Small tables with named rows and columns. After each table, cells are looked up by row and column.

Talilif
         Totuvi  Lor  Mebodof  Sogub   Tos  Denut   Ven  Meper  Zep
Nege        -55  669     -221     25  -157    184  -585    -11  257
Volop      -330  630     -238    141   342    229  -202   -354  366
Gatoneg     238  677      -22    -31  -311     52  -456     47  308

Lor of Nege: 669
Zep of Nege: 257
Tos of Nege: -157
Sogub of Nege: 25
Meper of Nege: -11
Mebodof of Nege: -221
Ven of Volop: -202
Denut of Gatoneg: 52
Sogub of Gatoneg: -31
Zep of Volop: 366
Mebodof of Volop: -238
Totuvi of Gatoneg: 238
Denut of Volop: 229
Ven of Gatoneg: -456
Denut of Nege: 184
Sogub of Volop: 141
Totuvi of Volop: -330
Lor of Volop: 630
Zep of Gatoneg: 308
Tos of Volop: 342

Vagezi
columns: Dez, Sirave, Zumivu, Tonuv
Baz: [-8527, -6919, 5046, -6236]
Teli: [-5746, -5886, 2858, -6619]
Rig: [-8299, -5381, 7463, -1735]
Bazu: [-6945, -6489, 2614, -6065]

Teli, Zumivu: 2858
Rig, Sirave: -5381
Bazu, Dez: -6945
Rig, Dez: -8299
Baz, Dez: -8527
Baz, Zumivu: 5046
Rig, Tonuv: -1735
Bazu, Sirave: -6489
Baz, Sirave: -6919
Teli, Sirave: -5886
Rig, Zumivu: 7463
Bazu, Tonuv: -6065
Baz, Tonuv: -6236
Teli, Tonuv: -6619
Bazu, Zumivu: 2614
Teli, Dez: -5746
Which row has the largest Zumivu? Rig

Maru
|  | Vanovo | Tumokov |
|---|---|---|
| Fuz | 197 | 130 |
| Supu | 80 | 245 |
| Fekidem | 57 | 180 |
| Giv | 165 | 227 |

Vanovo of Giv: 165
Tumokov of Supu: 245
Vanovo of Fekidem: 57
Tumokov of Fekidem: 180
Vanovo of Fuz: 197
Vanovo of Supu: 80
Tumokov of Fuz: 130
Tumokov of Giv: 227
Which row has the largest Tumokov? Supu

Buten.csv
,Mil,Dat,Detor
Loriz,7260,9562,4276
Nosip,8261,9648,5872
Mapusar,5576,6139,2024

Loriz, Detor: 4276
Mapusar, Mil: 5576
Nosip, Mil: 8261
Mapusar, Detor: 2024
Nosip, Dat: 9648
Nosip, Detor: 5872
Which row has the largest Mil? Nosip

Rusu =
fields: Bom, Zad, Vede, Pulute, Duv, Solovor
Bifiduk: [136, 32, 119, 106, 227, 172]
Fuf: [139, 93, 119, 151, 170, 164]
Zitus: [136, 82, 119, 136, 180, 164]
Zuso: [142, 62, 119, 151, 208, 181]
Fev: [148, 133, 119, 211, 151, 172]
Zomidez: [162, 62, 119, 241, 227, 230]
Dogeg: [154, 72, 119, 211, 218, 213]
Pizunip: [151, 133, 119, 226, 151, 189]
Gamagug: [134, 113, 119, 136, 151, 148]

What is the Vede of Zitus in Rusu? 119
What is the Vede of Fev in Rusu? 119
What is the Duv of Fev in Rusu? 151
What is the Solovor of Bifiduk in Rusu? 172
What is the Pulute of Pizunip in Rusu? 226
What is the Vede of Fuf in Rusu? 119
What is the Pulute of Dogeg in Rusu? 211
What is the Bom of Fuf in Rusu? 139
What is the Duv of Zomidez in Rusu? 227
What is the Zad of Zitus in Rusu? 82
What is the Vede of Pizunip in Rusu? 119
What is the Zad of Bifiduk in Rusu? 32
What is the Duv of Fuf in Rusu? 170
What is the Pulute of Bifiduk in Rusu? 106
What is the Vede of Gamagug in Rusu? 119
What is the Duv of Bifiduk in Rusu? 227
Row with the largest Pulute: Zomidez

Der:
,Bip,Bapo,Ligim,Notog,Talum,Nagoka,Kek,Leguz
Nata,198,96,120,139,63,124,154,118
Tuka,203,29,65,111,63,155,152,60
Zer,169,142,159,105,119,126,103,79
Gedited,126,88,74,166,116,139,185,163
Luga,114,166,154,160,169,122,149,170
Sezadem,164,170,181,56,176,240,61,57
Gad,132,166,171,117,195,174,111,119
Gamosot,131,103,101,150,133,129,161,137
Rus,118,103,84,216,90,53,217,213
Ris,96,144,100,106,172,242,120,133

Nagoka of Gedited is 139
Ligim of Ris is 100
Leguz of Sezadem is 57
Notog of Gedited is 166
Kek of Gedited is 185
Nagoka of Sezadem is 240
Leguz of Zer is 79
Nagoka of Tuka is 155
Talum of Gad is 195
Bapo of Luga is 166
Bapo of Gad is 166
Bapo of Sezadem is 170
Ligim of Luga is 154
Leguz of Luga is 170
Kek of Nata is 154
Notog of Sezadem is 56
Leguz of Gedited is 163
Nagoka of Luga is 122
Which row has the largest Nagoka? Ris

Table Gudan
	Zozod	Sut	Butis
Gabeto	204	107	97
Lozisit	228	214	61
Geku	172	250	109
Fof	172	237	208
Mefozub	128	91	150

Zozod of Gabeto = 204
Butis of Gabeto = 97
Zozod of Fof = 172
Sut of Mefozub = 91
Butis of Fof = 208
Zozod of Lozisit = 228
Sut of Lozisit = 214
Sut of Gabeto = 107
Butis of Geku = 109
Sut of Fof = 237
Butis of Mefozub = 150

Table Vizu
	Gesosi	Tobusit
Misude	-331	-143
Venikig	-267	-495
Goto	-187	-463
Zufolur	-513	-679
Guduzaz	183	-913
Vid	184	372
Kete	248	279
Sidid	636	69
Dabo	175	556
Bulazup	-288	-13
Mifipe	160	381
Zome	317	-574

Tobusit of Goto: -463
Tobusit of Vid: 372
Gesosi of Guduzaz: 183
Gesosi of Zufolur: -513
Tobusit of Dabo: 556
Tobusit of Kete: 279
Gesosi of Vid: 184
Gesosi of Venikig: -267
Gesosi of Goto: -187
Tobusit of Mifipe: 381
Tobusit of Zufolur: -679
Gesosi of Misude: -331

Bul:
|  | Gatasa | Fak | Vugele | Dami |
|---|---|---|---|---|
| Febisu | 669 | 707 | 720 | 506 |
| Non | 581 | 766 | 549 | 626 |
| Lokekad | 668 | 11 | 493 | 582 |
| Mak | 636 | 571 | 804 | 648 |
| Pudiv | 788 | 695 | 684 | 741 |
| Rozez | 536 | 813 | 674 | 580 |
| Siruzer | 692 | 267 | 729 | 505 |
| Sov | 678 | 662 | 420 | 788 |
| Fotibeb | 754 | 324 | 795 | 520 |
| Punok | 707 | 594 | 801 | 534 |

What is the Fak of Sov in Bul? 662
What is the Vugele of Rozez in Bul? 674
What is the Fak of Lokekad in Bul? 11
What is the Dami of Pudiv in Bul? 741
What is the Gatasa of Lokekad in Bul? 668
What is the Dami of Rozez in Bul? 580
What is the Vugele of Sov in Bul? 420
What is the Dami of Fotibeb in Bul? 520
What is the Vugele of Non in Bul? 549
What is the Dami of Febisu in Bul? 506
What is the Dami of Sov in Bul? 788
What is the Vugele of Fotibeb in Bul? 795
Which row has the largest Dami? Sov

Git =
        Ver  Nofi  Roda  Tomi
Benubo  224    55    96   190
Vone    220    19   238   219
Sipo     34   214   164   167

Vone, Ver => 220
Vone, Roda => 238
Benubo, Ver => 224
Vone, Tomi => 219
Sipo, Tomi => 167
Benubo, Nofi => 55
Vone, Nofi => 19
Sipo, Nofi => 214
Sipo, Roda => 164
Benubo, Roda => 96
Sipo, Ver => 34
Benubo, Tomi => 190
Row with the largest Ver: Benubo

Lebulu.tsv
	Sinuzip	Tono	Siged	Pir	Fup	Donili	Susavef
Padako	0.327	-0.749	-0.402	-0.273	-0.484	-0.147	-0.070
Kefud	-0.008	-0.418	-0.281	-0.546	0.158	0.627	-0.349
Bof	-0.099	-0.202	-0.189	-0.083	-0.191	-0.140	-0.058
Pomeva	-0.112	0.656	0.813	-0.558	0.594	0.058	-0.820
Nad	-0.079	0.230	0.220	-0.635	0.126	0.425	-0.676
Mone	-0.241	0.598	0.462	-0.705	0.448	0.740	-0.825
Vamidi	-0.173	-0.304	-0.297	-0.424	-0.078	0.005	-0.353
Memise	0.038	-0.849	-0.770	0.416	-0.875	-0.844	0.567
Mava	-0.196	-0.031	-0.018	-0.124	0.054	-0.157	-0.170

What is the Fup of Mone in Lebulu? 0.448
What is the Pir of Mone in Lebulu? -0.705
What is the Pir of Memise in Lebulu? 0.416
What is the Sinuzip of Memise in Lebulu? 0.038
What is the Sinuzip of Kefud in Lebulu? -0.008
What is the Sinuzip of Mone in Lebulu? -0.241
What is the Susavef of Mava in Lebulu? -0.170
What is the Tono of Kefud in Lebulu? -0.418
What is the Pir of Pomeva in Lebulu? -0.558
What is the Siged of Memise in Lebulu? -0.770
What is the Donili of Memise in Lebulu? -0.844
What is the Pir of Kefud in Lebulu? -0.546
What is the Donili of Nad in Lebulu? 0.425
What is the Siged of Mava in Lebulu? -0.018
What is the Susavef of Memise in Lebulu? 0.567
What is the Fup of Nad in Lebulu? 0.126
Row with the largest Sinuzip: Padako

Gubi:
cols = Lam, Manefad, Bos, Suzeras, Vonikun, Pitape, Guz, Vamid
Tavodok: [49926, 48032, 44535, 41971, 49495, 49741, 70777, 60692]
Dopi: [47836, 53462, 58145, 36546, 50293, 29749, 72863, 38576]
Rav: [46847, 47539, 48502, 27348, 51513, 65930, 19522, 50415]
Robuli: [50719, 51266, 52918, 45880, 49115, 49450, 55885, 65223]
Suvunov: [49235, 48310, 68952, 50161, 49548, 73392, 51536, 50032]
Likeri: [48890, 47643, 49950, 37208, 48910, 40438, 24802, 54206]
Busezu: [47713, 50252, 49392, 48051, 49838, 37357, 72916, 44034]
Gaf: [46589, 52177, 56620, 65756, 52088, 69676, 5442, 74452]
Vemom: [49229, 53020, 73226, 64752, 47740, 37331, 82537, 3264]
Dilodob: [52488, 51946, 54756, 43562, 50408, 54107, 75918, 45549]

Suzeras of Gaf: 65756
Pitape of Tavodok: 49741
Vonikun of Gaf: 52088
Vamid of Gaf: 74452
Suzeras of Rav: 27348
Manefad of Dopi: 53462
Vamid of Robuli: 65223
Lam of Tavodok: 49926
Lam of Dopi: 47836
Suzeras of Likeri: 37208
Suzeras of Tavodok: 41971
Bos of Rav: 48502
Pitape of Vemom: 37331
Vonikun of Suvunov: 49548

